[[ -4.0  -5.4   1.1]
 [-45.8  14.6  28.8]
 [ -2.8  -6.2   6.6]
 [ -6.9  -5.9  12.6]
 [-20.0 -26.9  35.5]
 [  3.6   1.1   4.5]
 [ -8.9 -14.3   3.9]
 [  1.5  -4.8  -3.3]
 [ -5.0  16.9 -44.6]]
=>
[[ -5.0  16.9 -44.6]
 [  1.5  -4.8  -3.3]
 [ -8.9 -14.3   3.9]
 [  3.6   1.1   4.5]
 [-20.0 -26.9  35.5]
 [ -6.9  -5.9  12.6]
 [ -2.8  -6.2   6.6]
 [-45.8  14.6  28.8]
 [ -4.0  -5.4   1.1]]

[[ 36.1 -58.0   2.9  -6.7 -10.6  14.5   0.0  -4.2  10.2]
 [ -8.6  -8.8  -0.8   0.8  11.1  -1.1 -15.4   3.2   0.4]]
=>
[[ -8.6  -8.8  -0.8   0.8  11.1  -1.1 -15.4   3.2   0.4]
 [ 36.1 -58.0   2.9  -6.7 -10.6  14.5   0.0  -4.2  10.2]]

[[ -9.6  -3.9   4.0   8.1 -12.3 -31.0 -47.8  -5.4]
 [ 27.2   1.8  -2.1 -27.9   1.7  45.0 -25.1  -1.9]
 [-42.0  -5.2   5.2  29.5 -13.0 -55.9 -30.2  -3.0]
 [-24.7  -0.4   0.0   9.3  -3.5  22.9 -28.8  -2.0]
 [-40.0   0.7  -0.7  44.4  -3.6  28.2 -48.4  -3.9]
 [-20.5   1.2  -1.6  17.0   5.8  44.8  47.8   5.2]
 [-14.6  -4.9   4.3 -13.7  -9.0 -52.5  -7.0   0.0]
 [-58.5  -4.7   4.8  42.6 -13.5 -39.0 -38.5  -4.0]
 [ 29.8  -3.4   3.1 -57.5  -2.7 -32.7  37.2   3.0]
 [-38.8  -4.5   4.7  32.7 -12.7 -44.2 -35.7  -3.9]
 [-40.3  -1.2   1.0  18.6   0.7   1.7  40.9   4.5]]
=>
[[-40.3  -1.2   1.0  18.6   0.7   1.7  40.9   4.5]
 [-38.8  -4.5   4.7  32.7 -12.7 -44.2 -35.7  -3.9]
 [ 29.8  -3.4   3.1 -57.5  -2.7 -32.7  37.2   3.0]
 [-58.5  -4.7   4.8  42.6 -13.5 -39.0 -38.5  -4.0]
 [-14.6  -4.9   4.3 -13.7  -9.0 -52.5  -7.0   0.0]
 [-20.5   1.2  -1.6  17.0   5.8  44.8  47.8   5.2]
 [-40.0   0.7  -0.7  44.4  -3.6  28.2 -48.4  -3.9]
 [-24.7  -0.4   0.0   9.3  -3.5  22.9 -28.8  -2.0]
 [-42.0  -5.2   5.2  29.5 -13.0 -55.9 -30.2  -3.0]
 [ 27.2   1.8  -2.1 -27.9   1.7  45.0 -25.1  -1.9]
 [ -9.6  -3.9   4.0   8.1 -12.3 -31.0 -47.8  -5.4]]

[[ 15.4  -3.3  18.2 -26.0  -2.7  -1.6  -8.6  16.4  11.3]
 [-43.1  12.9 -11.0 -26.4  -4.7   8.7 -29.2  -3.3  -1.2]]
=>
[[-43.1  12.9 -11.0 -26.4  -4.7   8.7 -29.2  -3.3  -1.2]
 [ 15.4  -3.3  18.2 -26.0  -2.7  -1.6  -8.6  16.4  11.3]]

[[ -7.0  13.1  18.7  -0.7  17.2  -0.8  29.0   3.0  10.9   8.0 -12.5  -2.3
  -14.4   2.3 -29.5 -20.2]
 [ 15.0   1.6  -7.7 -22.7  -2.8  13.1 -19.7 -14.3  20.5   5.0 -12.4   4.5
   22.8 -51.8 -23.9 -14.7]
 [  4.5  -4.0   3.1 -21.6  -3.2   5.1  -8.4   3.9  19.6  20.5 -26.2   0.7
    6.0 -31.5 -21.2 -30.7]
 [-10.6 -20.7   6.9  12.9  -9.1 -11.4 -23.8  35.9   1.4   5.7  -3.4  -7.6
  -11.6  -5.3  -2.2  -7.4]]
=>
[[-10.6 -20.7   6.9  12.9  -9.1 -11.4 -23.8  35.9   1.4   5.7  -3.4  -7.6
  -11.6  -5.3  -2.2  -7.4]
 [  4.5  -4.0   3.1 -21.6  -3.2   5.1  -8.4   3.9  19.6  20.5 -26.2   0.7
    6.0 -31.5 -21.2 -30.7]
 [ 15.0   1.6  -7.7 -22.7  -2.8  13.1 -19.7 -14.3  20.5   5.0 -12.4   4.5
   22.8 -51.8 -23.9 -14.7]
 [ -7.0  13.1  18.7  -0.7  17.2  -0.8  29.0   3.0  10.9   8.0 -12.5  -2.3
  -14.4   2.3 -29.5 -20.2]]

[[ 13.6 -49.1  -9.0]
 [ -2.5  54.6  22.5]
 [ 29.3  45.8  47.9]
 [ 40.6  24.5  48.6]
 [ 28.0  47.2  47.4]
 [-39.7 -27.3 -49.0]
 [ 42.4   6.5  42.0]
 [  8.9  55.7  33.6]]
=>
[[  8.9  55.7  33.6]
 [ 42.4   6.5  42.0]
 [-39.7 -27.3 -49.0]
 [ 28.0  47.2  47.4]
 [ 40.6  24.5  48.6]
 [ 29.3  45.8  47.9]
 [ -2.5  54.6  22.5]
 [ 13.6 -49.1  -9.0]]

[[-16.0 -17.1  18.0 -35.3 -10.8  14.6 -14.4   2.6  21.7 -26.1]
 [ -1.7   4.5   3.4  -9.4  27.1  12.4   5.8 -17.1 -29.6  22.2]
 [-25.5 -13.2  -3.0 -28.4   0.9  10.6 -16.6 -38.5 -31.0  -2.2]
 [-11.9   1.5  33.4 -28.8  16.8  32.7   5.9  33.5  13.1  -6.3]
 [ 17.1   3.4  21.5   8.3  20.6  -6.3  24.6  38.1  21.4   1.7]
 [-13.8   0.4  32.1 -22.2  41.6  13.8  14.2   0.0 -23.0   1.6]]
=>
[[-13.8   0.4  32.1 -22.2  41.6  13.8  14.2   0.0 -23.0   1.6]
 [ 17.1   3.4  21.5   8.3  20.6  -6.3  24.6  38.1  21.4   1.7]
 [-11.9   1.5  33.4 -28.8  16.8  32.7   5.9  33.5  13.1  -6.3]
 [-25.5 -13.2  -3.0 -28.4   0.9  10.6 -16.6 -38.5 -31.0  -2.2]
 [ -1.7   4.5   3.4  -9.4  27.1  12.4   5.8 -17.1 -29.6  22.2]
 [-16.0 -17.1  18.0 -35.3 -10.8  14.6 -14.4   2.6  21.7 -26.1]]

[[  5.2  -2.4   7.4 -21.8   7.6  -5.4 -22.6 -15.5 -27.5]
 [ 48.1  27.4  -8.7  -0.2  -5.7  -7.0 -12.7  14.5  44.7]
 [ 31.0  34.1 -16.0 -24.4  -5.3  16.9 -36.0   1.5  36.0]
 [ -8.3  -6.0 -11.8 -26.1  20.4 -22.0  22.1 -15.5 -34.5]
 [ 24.6   9.0 -27.1  -1.7  14.9   6.7  -1.3   8.9  30.7]]
=>
[[ 24.6   9.0 -27.1  -1.7  14.9   6.7  -1.3   8.9  30.7]
 [ -8.3  -6.0 -11.8 -26.1  20.4 -22.0  22.1 -15.5 -34.5]
 [ 31.0  34.1 -16.0 -24.4  -5.3  16.9 -36.0   1.5  36.0]
 [ 48.1  27.4  -8.7  -0.2  -5.7  -7.0 -12.7  14.5  44.7]
 [  5.2  -2.4   7.4 -21.8   7.6  -5.4 -22.6 -15.5 -27.5]]
